In the data rows, zero lies at 4.5, halfway between 4 and 5.
In the table below, every row is followed by its label. The labels come from one hidden rule.
[4 5 2 5 5 5 9 2 5 3 4 3 3 3 3 4 9 5 5 6 1 4 3 3 4 4 2 1 6 4 2 6 2 5 9 6 5
 4 6 0 5 6 6 3 6 5 5 3 4 7 4 7 1 4 0 4 4 5 2] x
[3 4 5 4 2 4 5 5 4 5 5 5 0 4 5 5 6 7 3 3 5 5 6 5 4 4 4 5 0 3 2 5 7 4 1 4 3
 3 9 6 4 4 4 4 6 5 3 5 5 5 3 9 6 6 6 2 5 5 6] p
[7 0 3 7 4 4 9 3 5 6 5 4 6 3 6 3 4 8 2 6 6 2 4 4 3 5 3 4 6 3 6 4 7 5 6 5 5
 4 7 4 4 5 4 4 6 5 3 3 4 4 4 0 5 6 2 3 4 5 5] x
[1 3 3 5 6 1 9 0 2 3 3 6 8 3 1 3 9 3 6 9 1 4 1 4 5 6 2 2 9 6 6 7 7 6 8 4 7
 4 0 1 7 3 5 8 4 2 4 2 5 9 5 3 2 1 5 4 7 3 0] x
[4 7 5 3 4 4 2 4 5 5 4 5 5 4 4 6 2 9 5 2 7 7 5 5 5 4 3 5 3 4 5 4 9 4 5 4 5
 4 3 3 5 4 5 7 4 5 5 5 5 6 4 9 5 7 5 6 4 4 3] w
[6 1 4 3 4 3 8 5 4 1 5 3 4 5 6 4 7 3 4 5 6 4 6 3 3 4 5 2 1 7 1 5 9 5 2 4 5
 4 6 2 3 5 5 3 6 4 6 6 6 1 4 3 6 3 5 4 6 6 6] p
[6 1 3 6 6 4 6 0 5 3 3 4 6 6 7 5 5 3 4 7 4 1 2 4 4 3 6 5 2 6 8 5 7 5 5 5 5
 5 8 5 4 5 6 2 5 4 4 4 5 6 5 0 5 1 7 5 6 4 5] p
[4 4 7 2 2 2 5 7 4 6 5 4 3 5 4 6 1 8 4 1 6 6 8 2 4 5 6 5 4 5 1 6 0 4 3 2 4
 5 1 6 3 4 5 8 2 3 4 6 4 3 3 9 6 3 7 4 7 5 7] p
[3 6 4 6 4 5 1 6 5 6 5 7 2 4 3 5 7 5 3 5 2 7 8 7 6 4 4 5 9 4 5 4 0 5 6 4 4
 5 6 6 6 4 5 7 3 6 5 5 3 3 5 6 6 6 7 5 5 7 6] j
[5 5 3 4 6 3 5 4 6 4 4 5 9 4 5 4 7 2 6 4 2 2 1 5 5 5 5 6 8 6 2 3 6 4 8 6 5
 3 4 6 5 4 4 2 5 5 6 5 4 4 6 4 4 4 7 5 4 4 4] j
[5 5 4 3 3 6 4 6 4 6 4 5 9 4 4 3 3 7 5 5 4 3 4 7 5 6 3 4 8 3 8 6 4 4 8 5 4
 5 5 3 6 4 3 3 6 5 4 4 3 4 4 7 3 4 2 4 3 8 5] k
[4 8 6 3 4 5 7 3 5 5 4 3 2 6 4 4 6 5 5 3 9 6 6 5 4 4 9 6 5 6 5 4 3 4 4 4 3
 5 3 7 2 6 4 3 5 6 3 5 4 0 4 6 8 6 7 5 3 4 7] w
[4 5 5 5 5 2 6 7 4 4 5 3 0 6 5 6 3 4 6 0 5 6 8 3 6 4 7 5 2 4 2 4 3 5 2 2 6
 6 3 7 5 4 5 6 3 2 4 5 7 0 4 5 4 4 9 6 4 2 5] w
[2 5 5 2 4 1 4 3 4 3 4 3 9 4 3 5 6 6 9 2 3 7 5 3 6 3 6 6 5 1 4 3 5 6 2 4 5
 3 0 2 4 3 6 9 0 2 2 4 5 7 5 5 4 2 8 6 7 3 3] z
[5 4 5 6 4 5 5 5 5 4 6 4 6 4 5 5 4 6 4 6 6 4 5 5 4 5 4 4 3 1 9 5 3 4 6 5 4
 4 6 6 5 4 3 2 7 6 5 4 6 4 5 9 5 7 2 5 4 4 6] x
[2 8 5 4 4 5 2 6 5 6 5 3 5 3 3 5 3 7 5 7 6 5 6 5 4 6 4 5 5 3 1 6 7 5 7 7 6
 4 0 7 6 3 4 7 4 4 3 4 3 8 4 7 3 6 5 4 5 3 2] x
[7 2 4 6 6 5 6 4 6 5 4 4 6 6 6 2 5 5 4 6 5 1 6 5 3 4 1 4 2 7 3 4 2 5 3 6 4
 6 7 5 3 5 4 2 6 5 6 5 6 4 5 8 5 4 3 4 2 5 7] p
[8 2 3 6 6 3 6 1 6 2 3 4 9 4 6 3 8 0 6 6 0 3 2 2 4 4 5 0 9 8 5 1 7 5 6 7 6
 5 4 1 5 7 5 7 8 3 4 3 6 5 5 1 4 2 5 4 2 4 2] x
[3 7 4 4 6 3 7 4 6 4 4 3 7 5 4 4 7 2 5 4 4 4 4 5 5 4 5 6 2 5 3 5 3 6 3 4 6
 4 3 5 5 4 7 6 2 3 4 4 5 3 5 3 5 5 4 6 4 3 5] z
[6 1 3 6 5 7 7 2 5 3 5 6 6 5 5 4 4 3 1 6 3 2 5 5 3 4 6 2 5 3 5 4 5 4 8 7 5
 4 9 4 4 5 3 1 8 6 6 4 2 6 4 3 6 6 3 3 1 5 6] k
[5 7 5 7 5 5 3 2 6 6 4 6 7 5 5 3 4 4 3 7 3 5 2 7 5 5 3 3 7 2 6 4 0 4 7 6 5
 5 9 5 5 4 4 2 8 6 5 5 2 6 5 1 4 9 0 4 3 6 5] x
[6 4 4 6 8 3 9 5 3 4 3 5 9 6 6 3 5 0 4 2 1 2 1 2 5 2 5 3 8 5 8 6 7 4 4 6 5
 5 5 2 4 5 6 1 2 4 8 4 5 5 5 0 6 0 2 6 5 4 4] w
[3 8 5 5 2 5 4 5 5 4 4 8 7 4 2 4 4 9 3 5 4 5 5 5 5 6 2 3 4 2 9 7 3 5 7 7 4
 6 4 6 5 4 4 5 3 5 4 4 4 5 5 3 1 6 5 6 4 6 3] j
[3 8 5 3 6 6 2 6 5 5 6 7 7 4 5 4 3 7 2 7 7 7 4 6 4 6 1 3 5 2 6 6 7 4 8 5 3
 5 9 3 4 5 4 2 8 6 4 4 3 4 4 8 4 6 4 3 3 7 6] k
[4 4 4 4 6 4 0 5 4 6 3 7 9 4 3 4 3 3 8 4 5 6 2 6 5 4 4 7 9 3 9 6 0 4 2 6 5
 6 4 6 7 4 4 8 4 3 4 5 6 5 5 0 4 5 5 7 7 1 4] j
[6 4 2 4 6 3 4 2 2 3 4 4 8 4 5 4 6 0 5 8 2 5 5 5 4 3 5 7 3 5 5 4 7 6 7 3 6
 5 2 3 5 5 5 4 3 4 6 4 4 6 5 6 2 5 0 3 4 5 4] x
[4 1 2 5 5 5 5 2 7 4 4 7 4 5 7 3 7 4 4 6 0 2 3 3 3 5 6 4 3 6 6 5 4 3 2 7 4
 5 6 3 4 6 4 2 6 5 6 3 7 5 5 6 6 3 6 2 3 5 5] x
[3 6 5 3 3 5 3 8 4 6 5 5 0 3 4 4 3 6 4 5 7 7 3 5 5 7 5 5 1 0 7 5 4 4 6 3 4
 4 5 1 5 4 5 4 8 4 5 5 2 6 4 9 5 5 6 5 3 7 6] x
[7 1 5 5 4 4 8 3 5 3 5 4 3 4 6 5 4 2 4 5 4 6 6 3 4 4 6 7 4 5 4 5 5 5 2 5 2
 5 5 2 3 5 5 3 6 6 6 4 3 4 4 5 6 6 4 4 2 4 7] k
[3 9 6 4 5 3 5 6 4 6 4 6 3 4 3 4 5 9 6 3 7 9 5 6 5 5 3 6 3 2 5 6 3 5 7 6 5
 3 2 5 5 4 4 6 2 4 2 4 5 6 5 5 2 5 6 5 6 5 3] z
[3 6 5 5 3 6 0 6 4 6 6 5 6 4 4 3 2 3 3 3 5 7 6 6 5 6 3 5 3 2 6 8 0 3 6 5 2
 5 8 5 4 4 2 4 6 5 4 5 3 2 4 7 4 9 4 4 3 7 7] w
[5 3 6 4 4 5 4 5 4 4 5 3 0 5 5 6 6 6 5 4 6 8 7 3 5 4 8 6 3 3 5 4 9 5 4 1 4
 3 5 8 5 5 4 4 4 3 5 4 6 5 5 8 6 5 4 4 5 6 5] z
[5 4 4 4 3 4 6 8 5 5 6 5 0 6 6 5 3 6 2 3 7 6 6 4 3 4 5 5 1 3 0 4 5 4 6 4 3
 5 6 6 4 4 3 3 6 6 6 5 2 4 4 5 6 7 4 4 3 5 5] w
[5 3 5 5 4 6 6 4 6 5 5 6 2 5 5 6 3 7 3 5 6 5 5 4 6 5 6 3 2 3 6 5 3 4 3 4 5
 4 3 7 5 5 5 4 4 5 3 5 3 3 4 6 4 5 2 5 5 6 6] p
[4 7 4 6 7 7 0 0 4 6 3 4 6 4 5 4 9 4 6 4 5 5 3 5 4 4 4 4 9 5 4 5 4 4 3 6 5
 5 5 4 5 4 4 3 5 5 6 5 5 5 6 0 3 5 3 3 6 4 4] j
[3 4 3 6 5 7 1 6 5 7 5 8 8 4 4 4 2 8 3 6 7 7 4 5 6 7 0 6 7 1 2 6 6 3 9 6 2
 6 7 2 6 5 3 3 6 6 4 3 1 3 5 7 3 9 4 4 5 6 6] x
[4 3 5 4 4 7 5 4 2 5 6 7 7 4 5 5 7 5 5 5 6 7 6 5 4 6 4 4 4 4 7 6 4 4 7 5 5
 5 6 3 3 5 3 6 7 5 5 4 1 8 4 3 4 5 6 4 5 4 4] k
[6 5 6 5 2 5 1 7 5 5 5 4 1 8 7 4 0 3 3 2 6 5 8 5 5 3 9 9 0 6 0 1 4 3 1 4 3
 6 6 8 2 5 4 3 7 4 6 7 8 2 5 5 7 6 5 6 5 5 9] w
[6 4 4 5 5 5 4 5 6 5 4 4 5 5 6 3 2 3 2 4 6 4 5 4 4 5 4 6 9 7 6 4 5 4 5 5 5
 4 8 3 5 5 4 2 6 7 7 5 6 3 5 3 4 6 0 3 3 4 6] z
[4 6 6 2 5 4 6 8 4 7 5 5 3 4 4 6 2 9 4 6 4 9 4 6 5 5 3 5 4 4 2 7 3 4 4 4 4
 5 2 5 6 4 3 5 3 5 2 5 4 5 4 9 4 6 6 5 5 4 5] k
[5 5 5 4 4 6 7 2 3 4 4 3 9 5 5 2 5 4 4 5 3 2 2 4 4 4 6 2 6 6 4 4 5 5 6 3 4
 4 6 6 5 4 6 5 4 5 5 5 5 4 5 8 5 6 5 4 4 3 5] z
[4 6 6 3 3 3 7 6 5 4 5 1 3 5 5 7 4 7 5 5 4 7 7 4 6 4 4 5 3 6 2 5 7 4 5 4 5
 5 3 5 4 4 5 8 1 3 2 4 2 3 4 9 6 4 6 5 7 2 7] p
[4 8 6 4 4 7 0 6 6 6 5 8 4 5 5 5 0 7 4 2 7 7 4 7 6 5 4 8 6 4 3 7 0 4 3 6 3
 5 6 8 4 4 3 7 5 6 4 5 6 3 5 5 3 8 5 6 6 8 9] z
[6 6 6 5 3 4 4 5 6 6 5 6 2 5 4 6 3 2 6 3 6 5 6 4 5 5 7 4 0 5 4 4 4 4 5 2 3
 6 3 5 4 5 4 4 4 3 5 6 6 4 5 4 5 4 5 5 6 4 5] z
[5 0 3 4 4 3 9 0 3 2 4 3 4 4 5 2 7 0 3 6 3 3 3 3 3 5 5 2 1 8 5 4 9 5 6 3 6
 4 6 2 3 5 6 6 3 4 6 3 4 9 4 1 4 1 6 3 4 3 3] k
[5 8 5 5 4 7 0 7 6 8 4 4 3 6 4 6 2 4 5 4 9 5 5 5 4 5 6 7 7 1 4 6 0 3 2 5 3
 6 3 5 4 4 4 3 3 6 5 6 5 0 5 4 4 8 5 4 5 6 7] w
Which label does each new row get?
[4 7 6 4 4 4 9 6 4 4 4 3 6 4 4 6 5 3 8 2 4 8 6 5 4 5 6 4 2 6 0 3 4 5 0 4 5
 5 4 7 4 4 4 6 0 2 6 5 8 5 5 6 5 3 9 5 5 2 5] >> z
[3 3 4 5 5 4 4 3 6 5 5 5 8 3 4 3 7 4 5 8 5 5 5 5 5 4 4 5 5 3 3 4 2 5 4 6 5
 4 8 4 5 5 5 6 5 4 5 3 2 5 4 5 4 4 3 5 5 4 4] >> x
[3 5 4 6 5 6 3 0 6 5 4 5 9 4 6 4 6 2 7 6 3 6 2 6 5 3 1 2 8 4 8 5 4 5 9 5 5
 4 9 2 5 5 4 4 4 5 5 4 3 9 5 5 3 5 3 5 2 4 3] >> x
[7 4 7 3 1 3 5 9 5 6 5 4 0 7 5 7 2 3 3 0 9 5 6 4 4 3 8 6 0 6 1 3 3 4 0 3 4
 6 7 9 3 5 3 5 0 4 4 6 6 1 5 7 6 6 4 5 5 5 8] >> w
[6 3 4 5 5 3 5 3 3 4 4 2 4 5 4 6 7 0 6 5 7 6 4 5 4 5 5 4 2 8 4 4 9 5 7 3 5
 3 3 3 4 5 5 6 7 3 4 4 5 7 4 7 5 3 5 4 5 3 1] >> p
[2 4 4 4 6 5 2 3 5 5 5 4 6 3 4 4 3 1 5 5 5 4 2 3 4 4 3 6 8 5 8 4 9 4 4 4 5
 5 5 5 5 4 6 5 3 5 3 5 6 3 5 2 4 3 7 5 5 3 6] >> j
[6 1 6 3 6 3 6 3 6 5 4 4 1 7 6 6 4 2 4 0 7 3 7 4 4 3 9 8 0 9 0 4 8 5 3 3 4
 6 3 7 3 4 6 6 0 2 4 6 7 3 5 0 6 3 7 7 6 2 8] >> w
[5 4 5 5 6 6 2 5 6 4 4 5 4 4 4 4 2 2 4 2 4 5 1 7 4 3 5 6 5 9 8 4 0 4 2 6 4
 6 3 6 5 4 5 3 4 6 5 5 5 3 5 3 4 6 6 5 5 3 6] >> z
[6 2 4 5 4 1 9 4 3 2 5 2 6 4 4 4 5 0 5 6 4 3 5 2 3 5 7 0 0 7 0 3 9 4 3 2 6
 2 6 2 2 5 6 6 2 5 5 3 5 6 4 2 6 4 7 3 4 5 3] >> k
[4 0 4 8 5 7 5 2 7 5 5 5 7 4 5 5 7 3 3 5 3 0 3 5 4 5 4 3 8 4 9 5 6 5 7 6 4
 5 9 6 5 5 4 1 8 6 5 4 5 4 5 3 4 6 0 3 3 5 4] >> j
[3 4 4 5 8 5 7 2 6 3 4 3 5 5 6 5 8 0 6 4 4 0 0 2 5 4 5 5 4 4 1 1 4 6 4 4 5
 6 4 4 3 5 5 5 4 4 7 5 6 6 4 0 6 5 2 4 4 4 3] >> p
[4 6 5 6 4 5 2 7 4 6 5 5 3 4 5 5 1 8 3 7 5 9 6 5 5 5 5 6 2 2 5 5 3 4 7 5 4
 4 8 3 4 4 2 5 4 6 5 5 4 6 3 7 4 6 3 5 5 9 4] >> k
[6 2 4 4 7 5 8 2 5 2 4 4 6 5 7 3 9 0 4 4 2 0 5 6 4 3 4 3 8 5 6 1 8 5 4 6 4
 6 2 3 5 6 6 5 5 4 6 4 7 5 5 3 3 2 3 5 2 4 4] >> z
[4 9 6 1 2 3 0 9 6 6 4 4 3 6 6 7 0 8 3 2 7 7 6 5 6 3 6 8 3 4 9 4 1 5 3 4 4
 6 1 9 4 4 4 6 2 4 4 5 6 0 4 6 4 8 8 8 5 3 6] >> w
[4 3 3 4 4 4 3 4 6 6 5 6 5 7 4 5 5 1 4 3 4 4 6 6 4 5 3 5 4 5 7 6 3 3 6 6 4
 6 8 4 6 4 4 2 6 6 6 4 3 3 5 0 4 7 3 5 4 4 3] >> w
[4 4 4 5 4 5 3 4 4 4 5 4 2 5 5 5 5 8 4 4 5 5 6 7 3 6 5 4 1 3 5 6 0 4 8 4 4
 5 8 3 4 4 2 5 5 6 4 5 4 1 4 6 6 4 1 4 4 7 5] >> p
[3 5 6 6 5 7 3 8 5 5 4 6 4 4 3 5 5 8 5 8 3 4 4 7 5 6 0 5 6 4 5 8 3 4 8 4 5
 4 4 3 4 4 3 4 5 4 5 4 4 4 5 3 3 7 4 4 3 5 5] >> x
[5 3 5 3 6 5 1 4 5 6 3 6 7 4 3 4 4 7 7 5 5 5 4 5 4 4 1 5 6 7 7 5 3 4 4 6 4
 5 5 6 7 5 4 5 5 6 6 4 4 7 5 5 5 4 4 5 3 5 5] >> j
[7 0 3 5 5 4 9 3 3 2 4 1 0 4 8 4 8 5 0 6 2 2 5 2 1 5 8 4 4 3 1 4 9 4 4 1 4
 2 9 1 2 6 5 4 5 4 5 3 5 6 4 4 7 2 6 5 1 7 3] >> k
[5 6 7 3 4 5 6 7 3 5 5 3 1 6 5 8 3 5 4 2 4 7 7 5 5 5 6 8 0 3 1 4 9 3 1 3 4
 4 2 7 3 4 5 6 0 5 2 5 6 0 4 6 5 4 7 6 5 4 4] >> w
[7 3 4 6 4 4 3 3 3 3 5 6 1 5 6 5 6 2 3 3 8 4 5 3 3 5 6 4 3 4 0 0 8 4 5 6 4
 5 6 7 4 5 4 0 5 4 4 5 6 3 5 2 6 0 2 3 1 6 9] >> z
[4 5 6 4 4 3 2 8 3 6 6 7 0 3 4 4 3 9 3 5 6 6 8 6 4 5 2 4 0 2 2 6 3 4 6 2 5
 4 5 7 2 4 3 4 4 5 1 6 1 1 4 9 7 7 5 4 4 8 4] >> x
[5 4 4 6 5 7 0 6 7 5 5 7 9 5 5 4 5 5 2 4 5 4 3 6 5 6 4 7 9 2 3 5 0 4 7 8 4
 6 9 3 5 5 4 2 8 5 6 3 5 2 4 3 4 9 2 4 4 5 6] >> p
Which column or columns does the hidden rule look at? Columns are counted from 0, in order:
13 19 50
